(in the rows, 128 means zero)
First come named turns, each shown by rows before and after it. For each pair of rows after them, which turns, in which order, take the first row to the second? The first pair is done for you.
Divam:
[141 146 149 116 116 143  98 151  94 167 132 141  91 122 120 126 139 138
  98  96 143 137 113 134 135 122 120 122 130 128 125 132 141 118 128 129
 137 125]  ->  [136 138 122 140 119 142  93 134 127 147 147 130 120 124 146 121 150 128
 108  85 135 129 151 127 124 132 149 137 157 125  94 132 135 136 149 146
 145 117]
[137 151 106 128 126 174 162 124 121 146 152 137 131 140 113 143 115 128
 141 150  77 134 121 114 135 114  97 101 120 135  96 124 108 131 131 119
 132 138]  ->  [141 156 113 125 120 179 155 135 112 154 153 135 119 139 106 143 117 134
 137 144  79 133 113 119 134 116  92  96 124 133  97 126 109 124 131 127
 129 130]
[ 93 114 134 159 118  98 113 138 114 104 132 131 124 186 105 113 115 138
  94 174 159 176 128 124 148 152  87 152 105 154 131  89  75 130 108 144
  62 166]  ->  [103 120 139 159 106 110  86 150 105 111 137 128 110 189 111 113 120 145
  90 152 171 180 134 130 146 157 100 149 125 153 122  89  80 130 114 157
  64 162]
[126 123 131 144 126 137 124 146 136 132 146 136 152 121 141 139 135 137
 123 125 140 121 126 125 134 129 136 130 122 118 150 130 131 141 156 104
 136 143]  ->  [127 118 130 138 131 137 124 147 138 134 145 134 158 119 144 142 134 146
 124 133 138 118 126 118 136 130 133 134 123 117 155 129 131 141 153 101
 134 142]
bifas:
[ 96 110  93 119 192  74 116 136 118 117 112 116  71  84 130 107 140 130
 105  89 153 119 114 160 171 109 138 129 101 172  93 137 106 155 129 148
 150  62]  ->  [ 90 112  91 121 203  75 138 123 127 111 107 117  87  81 127 118 133 127
 111 110 139 112 113 152 168  95 120 125  85 175  96 133 113 147 121 143
 147  72]
[128 185 167 145  87  92 120 116  96 157 164 114 106 125  90 143 144 166
  66  98 167 168  98 178 115 118 143 145 131 142 112 114 158 176 124  97
 110  94]  ->  [120 185 155 152 102  70 126  97 108 135 168 120 116 113  99 144 146 157
  68  98 168 160 101 177 114 119 145 141 120 156 105 111 159 185 119  92
 112  97]
[ 92 110 109 170 114 116 118  50 136  63 143 134 125 139 176 137  91  74
 147  96 139  87 136 155 120 131 131 128 137 136  85 108 186 179 154 141
 170  91]  ->  [ 85 118 106 167 121 123 146  43 145  62 134 144 133 137 166 140  83  73
 156 126 112  82 132 141 128 117 111 123 112 144  92 106 180 169 156 126
 163 105]
[127 162 105 104 152 156 147 126 135  91 102 125  92 126 146 117 156 157
 115 152 133 147  74 130 138  51  94 121  80 107 123 123 116 136 124 151
 137 164]  ->  [140 158 105  96 134 166 138 140 123 108 101 122  81 130 138 114 158 165
 112 149 136 159  74 133 139  54  93 127  94 101 128 122 113 134 123 153
 136 170]
Korag:
[102  95 201 119 150  86 144 134 128 112 113 113 137  83  86  79 121 106
 159 112 144 141  69 113 133 121 153 140 100 138 199 141  97 116  99 121
 130 157]  ->  [110 124 181 124 138 130 157 165 132 134 126 123 156 123  73 105 119 103
 165 154  80 144  76  82 139 140 157 148 112 141 181 132  84  99 137 127
 114 191]
[138 130 126 126 137 138 139 126 132 131 134 135 131 130 133 128 121 131
 118 131 122 117 121 128 128 109 122 133 130 121 115 120 126 120 136 127
 118 119]  ->  [139 122 124 128 133 139 131 127 135 132 135 131 133 134 132 127 128 131
 120 124 120 117 122 133 130 110 132 136 142 116 114 123 122 125 135 135
 122 116]
[140 118 116 105 105 184 160 100 143 151  96 115 134 135 114 136 128 131
 151 126  86 110 144 136 133  72  81 140 132  91 143 119 121 117 115 128
 116 124]  ->  [145 101 108 113  92 180 142 103 145 151 100 103 134 134 123 130 131 127
 149 103  95 116 165 145 130  81 103 150 158  77 143 126 116 133 121 139
 129 118]

Between the rows of a pair lie two turns.
[125 112 122 143 143  81  77  99 142  98 146 110 121  96 149 110 148 127
 129  85 180 112 146 145 112 140 161 131 139 140 119 143 128 165 120 133
 143  85]  ->  [109 125 133 122 167  61 129  80 144  81 123 133 125  90 138 114 133 122
 134 139 163 112 116 126 131 123 108 113  76 163 142 135 127 142 100 102
 125  98] | bifas then Divam
[160 166 163 142 159 103  98 152  64 167 117 150  88 164  91 120 122 193
 126 155 125 131  81 142 145 125 100 111  92 119 163 123 112  90 103 106
 123 130]  ->  [167 156 110 179 143 113  76 159 113 163 151 130 138 196 116 126 145 186
 144 146  88 124 147 125 138 162 172 149 163  89 122 128  91 127 154 139
 134 136] | Korag then Divam
[165 112 120 140  91 180 123 131  83 184 129 120  78 159 172  64 138 143
 143 100 112 137 129 122 157 113  77 144 173 115 107 116 198 115 126  77
 144  95]  ->  [157 101  88 162 108 157 123 105 122 156 146 118 100 155 194  62 146 128
 157  92 109 121 158 117 151 123 106 158 181 117  82 113 192 137 144  83
 159  84] | Divam then bifas
[126 127  83 130 113 136 127 148 179 115 126 117 177 132  95 154 119 135
 157 146  76 124 164 125 129 163 183 144 150 124 116 111 104 150 152 141
 146 164]  ->  [132 126 102 107 109 142 154 164 154 136 100 127 162 138  70 154  98 149
 158 175  71 134 137 118 146 143 147 133 126 115 158 113 103 133 131 129
 132 184] | Divam then bifas
[123 123 106 132 142  79 100  78 172  81 141 144 149 100 147 119 127 118
 135 119 162 116 136 123 128 193 135 133 125 146  85 132 119 156 156 134
 123 120]  ->  [123 147 101 125 140 104 116  88 173  95 143 159 156 124 134 138 122 115
 142 154 114 116 130 100 134 194 123 126 121 154  73 118 114 139 173 139
 115 142] | Korag then Korag
[147  98 138 119 121 137 142 151 112 148 105 113 106 147 117 122 138 149
 133 124 134 138 125 139 141 136 117 130 143  85 171 129 124 127 104 125
 130 145]  ->  [149 108 144 126 115 150 120 157 108 151 121 113  94 148 122 117 145 148
 128 109 142 140 134 142 133 139 128 130 163  82 154 132 128 121 113 134
 129 139] | Korag then Divam
[158  75 128 218  58 117  90 185 120 162 125 146 151 180 133 118 136 143
 100 155 138 120 171 133 146 139 148 128 167 130  82 134 151 145 113 114
 194 149]  ->  [146  67 155 207  81  85  93 155 110 145 116 149 126 136 147 102 133 138
  93 134 193 116 150 158 145 113 126 107 135 151  88 132 176 150  79 104
 200 122] | Korag then Divam
[150 181 146 130 141 147 130 110 139 162 124 130  91 118 127 115 145 115
 152 113 197 128 133 157 145  91 105 105 150 129  88 107 167  97 124 128
 136  74]  ->  [158 181 130 140 127 165 117 133 146 176 136 117 108 146 133 124 150 110
 152 110 173 133 161 151 142 113 131 126 186 118  76 112 154 110 154 148
 137  86] | Korag then Korag
